In the rows, 128 means zero.
Each path below is one point turned by a fixed rotation once a step. After each direction that follows a path, write how fast that rotation turns it, in degrees per step (0 if it stays still).
Each turn is a multiple of 5 degrees from 10 to 175, or 0.
Each row of a path follows its step; steps can be skipped.
path 1
step 0: [125 127 126 137 136 116 122 123 139 131 124 124 128 118 125 134 123 131
 125 130 125 125 131 134 126 134 126 127 127 127 129 124 121 127 143 124
 127 133 133 126 132 118 121 108 130 121 134 121 132 127 131 120 114 120
 123 134 120 121]
step 1: [120 131 136 135 132 125 140 129 140 122 123 114 133 131 125 129 129 122
 129 133 123 118 124 131 127 135 135 138 133 128 123 132 134 132 132 130
 123 133 131 116 131 121 133 127 131 122 135 139 129 131 116 135 119 122
 118 125 142 126]
step 2: [123 127 135 135 122 131 135 126 133 133 127 123 124 118 125 130 122 124
 122 126 135 119 135 125 133 131 123 134 136 136 115 126 129 126 125 139
 124 120 132 129 120 123 131 130 109 118 136 125 125 135 120 129 127 119
 132 139 121 132]
step 3: [120 119 128 134 125 132 120 128 132 124 130 121 136 130 131 128 128 126
 122 122 135 125 133 131 130 125 132 133 126 130 123 113 126 141 127 122
 126 117 129 135 128 132 122 122 117 119 136 127 144 133 124 116 133 125
 115 115 131 125]
step 4: [121 132 122 131 121 131 130 117 132 119 124 130 121 133 117 127 125 131
 136 133 133 133 132 122 125 127 127 136 142 131 136 116 118 120 133 134
 132 128 135 121 128 132 134 120 122 136 132 136 132 129 122 123 134 113
 116 123 131 124]
step 5: [129 128 125 127 129 132 128 119 129 115 129 132 123 126 113 131 141 124
 128 134 123 123 121 123 125 135 127 124 120 131 131 118 125 127 127 135
 128 114 129 130 130 112 128 122 129 127 145 126 129 143 126 127 129 132
 121 137 129 137]
step 6: [128 131 125 126 130 127 129 142 128 123 128 130 136 120 125 127 113 126
 133 141 139 135 129 136 128 135 130 130 129 138 129 128 122 130 140 137
 119 116 129 124 135 120 122 135 133 125 138 118 130 135 119 127 136 130
 124 123 134 127]
step 7: [133 128 125 138 135 132 126 133 127 128 132 118 139 122 115 126 118 127
 121 126 128 126 130 132 116 131 120 136 127 136 133 128 127 125 134 126
 139 116 139 139 129 130 130 115 132 131 136 126 117 126 126 134 123 115
 127 127 127 124]
step 8: [128 131 124 131 134 124 135 132 126 128 116 133 124 129 126 124 124 127
 116 131 125 108 129 133 131 133 120 136 129 142 134 123 133 131 130 125
 136 129 127 121 135 131 136 119 126 121 127 120 129 136 126 126 118 131
 113 120 137 135]
step 9: [133 133 131 127 118 132 132 128 129 135 120 110 127 123 130 129 121 121
 131 124 122 132 123 126 131 128 126 142 133 135 119 124 127 126 122 139
 129 117 131 116 138 128 138 127 132 123 134 119 132 133 139 119 125 125
 119 134 124 126]
step 10: [120 130 128 133 131 135 133 131 138 122 122 122 132 126 124 131 127 119
 130 124 125 122 144 133 133 117 124 123 127 136 117 125 118 137 124 123
 122 122 126 135 135 120 122 122 135 135 123 127 126 134 125 121 125 121
 114 128 115 132]
Directions:
[128 131 128 131 126 126 127 129 129 130 129 129 128 128 125 126 130 128
 127 124 131 128 130 128 129 126 127 128 130 129 128 126 130 125 128 125
 130 126 128 127 129 131 130 129 130 125 128 130 131 130 129 127 129 130
 130 128 129 129] | 70
path 2
step 0: [127 143 116 130 121 129 128 126 126 124 134 125 127 121 128 133 126 117
 129 134 119 126 121 126 135 120 116 138 120 135 128 128 122 130 122 124
 119 120 111 130 119 122 127 121 121 135 136 125 131 121 121 127 133 128
 128 121 117 130]
step 1: [130 127 134 125 136 127 126 140 122 126 130 119 119 128 125 125 124 122
 125 129 121 122 126 128 130 119 117 133 136 125 122 126 129 136 132 122
 112 124 112 112 129 125 127 121 134 133 122 132 131 123 120 136 132 134
 134 115 121 134]
step 2: [130 133 122 122 129 127 134 125 115 130 128 119 132 124 132 142 136 126
 130 121 118 135 126 138 130 122 123 122 126 127 127 128 133 133 146 118
 127 124 122 119 124 138 122 132 131 124 124 129 143 123 125 130 136 133
 134 121 119 136]
step 3: [131 127 123 135 117 134 128 137 122 139 125 133 128 132 129 127 120 127
 136 121 128 142 125 139 135 124 116 126 122 135 127 124 132 130 137 126
 139 120 114 127 132 132 127 118 132 133 124 121 127 119 121 129 135 133
 134 126 114 132]
step 4: [125 133 131 121 124 134 129 142 132 135 130 136 127 131 122 137 118 128
 135 133 121 135 134 134 145 135 122 135 134 131 137 126 132 130 135 124
 126 130 127 125 123 133 127 129 135 135 127 128 122 128 125 127 141 138
 130 109 131 138]
step 5: [116 138 125 124 121 131 128 128 131 135 124 122 123 128 131 139 136 126
 128 143 127 135 124 122 139 126 120 139 122 132 139 131 120 120 143 128
 128 119 123 128 117 123 124 123 139 125 120 134 127 127 121 126 131 128
 134 125 126 135]
step 6: [134 130 129 118 123 127 121 133 116 127 123 124 120 128 135 124 112 120
 124 141 124 130 123 129 139 120 131 131 122 141 125 126 128 131 136 129
 120 121 115 126 117 126 130 127 138 131 126 128 122 126 124 133 123 124
 128 132 125 145]
step 7: [141 134 143 121 128 131 123 136 120 135 124 133 129 128 125 133 125 123
 128 139 131 123 128 140 129 125 133 138 131 131 125 127 122 130 137 117
 123 120 131 112 120 133 127 130 129 122 122 133 137 121 121 130 139 129
 134 132 125 137]
step 8: [133 137 131 131 127 132 129 132 132 133 119 138 135 126 126 135 130 127
 127 134 119 137 131 142 121 122 125 134 117 138 131 130 132 122 141 120
 124 123 115 130 125 133 125 125 115 122 130 131 130 117 124 123 125 121
 132 124 117 137]
step 9: [131 129 133 128 124 128 134 139 122 130 125 130 120 126 129 126 114 132
 130 130 133 137 133 139 136 131 114 141 134 135 134 123 126 133 136 127
 121 132 116 116 124 126 130 114 112 129 129 131 120 128 126 122 127 118
 130 120 123 127]
step 10: [118 143 129 115 122 138 131 128 127 123 134 128 129 125 127 141 128 129
 121 135 131 135 130 135 138 122 127 128 130 130 139 131 124 133 132 122
 117 128 119 110 122 123 124 129 121 123 130 125 129 136 123 123 135 134
 130 120 121 123]
Directions:
[129 128 129 125 126 128 126 128 128 128 130 132 130 130 127 126 128 128
 130 128 128 129 128 127 129 128 130 130 129 129 126 127 127 133 124 126
 128 126 126 125 128 126 130 128 129 130 129 125 128 127 126 127 131 129
 125 130 128 125] | 115
[127 127 126 128 126 130 132 126 129 127 129 128 129 132 124 127 128 126
 130 127 127 129 127 127 128 127 126 127 128 131 128 131 124 126 128 126
 127 127 128 130 130 127 131 129 128 125 128 128 128 128 126 129 124 128
 128 130 125 130] | 135
path 3
step 0: [120 136 122 133 136 131 119 134 130 130 122 137 122 138 125 126 129 134
 136 121 111 113 134 120 125 123 129 131 122 130 125 124 125 124 135 130
 136 131 127 131 130 127 125 134 135 135 125 142 126 136 122 145 123 134
 128 137 129 132]
step 1: [122 141 125 132 123 134 137 137 128 121 134 135 129 127 120 131 123 132
 129 136 125 127 132 129 130 122 132 129 133 129 139 131 109 124 129 125
 129 126 144 126 116 123 132 134 135 137 132 129 124 142 135 136 131 125
 139 132 134 131]
step 2: [137 128 136 127 136 145 124 125 131 134 133 135 121 127 123 135 127 126
 122 128 121 143 130 132 128 127 138 139 123 127 119 136 122 136 138 125
 130 115 128 124 126 122 130 128 132 133 131 131 118 136 133 134 129 137
 131 143 124 134]
step 3: [130 124 133 128 144 125 134 126 137 124 131 126 129 130 125 122 121 133
 138 123 118 127 120 129 140 120 134 146 127 129 132 120 128 114 126 116
 125 113 131 128 116 129 128 130 135 126 127 132 126 133 131 134 129 132
 125 127 118 131]
step 4: [131 124 130 134 135 121 131 129 134 117 130 128 125 119 118 114 128 128
 123 133 120 129 131 118 135 123 129 122 123 125 133 134 117 134 124 116
 130 131 122 119 130 128 118 135 150 123 129 125 118 129 130 129 123 132
 127 138 124 134]
step 5: [133 124 123 124 129 134 136 122 137 131 130 124 127 125 115 127 127 144
 128 127 115 120 126 132 124 128 110 124 118 129 118 124 116 131 130 125
 120 125 129 136 121 139 125 127 128 129 130 120 116 130 136 134 127 131
 134 138 123 134]
step 6: [123 136 130 128 133 124 128 113 135 132 135 125 113 117 111 136 132 121
 118 128 122 121 125 130 140 138 125 123 132 120 137 121 126 122 131 117
 130 122 137 124 125 132 135 126 129 134 129 125 128 120 131 130 129 128
 132 135 120 130]
step 7: [134 133 133 113 135 130 117 136 131 130 136 117 121 123 121 127 113 131
 134 126 118 133 134 125 124 131 122 125 136 122 129 125 131 129 124 130
 125 124 133 126 134 140 132 131 143 136 128 129 125 119 121 137 118 135
 124 133 121 125]
step 8: [129 128 126 128 134 123 116 124 136 130 137 124 131 135 117 125 133 138
 128 137 132 126 126 129 125 122 122 135 129 112 134 122 108 124 123 135
 125 129 132 126 118 135 127 122 138 134 124 131 131 118 127 133 132 119
 118 134 137 128]
step 9: [130 132 136 142 132 125 120 128 132 132 139 127 121 130 121 142 137 136
 133 131 117 119 138 131 128 132 124 137 138 122 128 130 116 131 130 135
 140 137 122 135 132 128 133 133 132 125 129 134 119 124 131 125 124 136
 132 133 120 121]
step 10: [127 139 136 124 121 128 133 121 133 127 131 124 124 120 121 133 118 133
 138 128 130 132 144 129 135 125 129 138 135 118 123 127 127 124 124 135
 117 132 134 136 117 131 129 135 135 125 114 135 129 132 136 131 134 128
 141 131 128 122]
Directions:
[127 128 125 129 128 131 130 130 128 129 127 128 127 129 126 127 127 129
 125 130 128 129 125 127 129 125 131 127 127 131 128 131 130 127 131 128
 130 127 127 126 126 128 128 129 129 127 129 128 128 131 129 133 130 130
 127 126 126 129] | 25
[126 126 128 128 127 127 130 126 129 127 127 132 126 126 126 129 131 128
 128 129 130 130 127 123 130 130 129 127 129 126 130 131 125 129 128 127
 130 127 128 125 128 127 128 126 128 129 129 131 132 125 129 127 127 127
 129 128 128 128] | 155
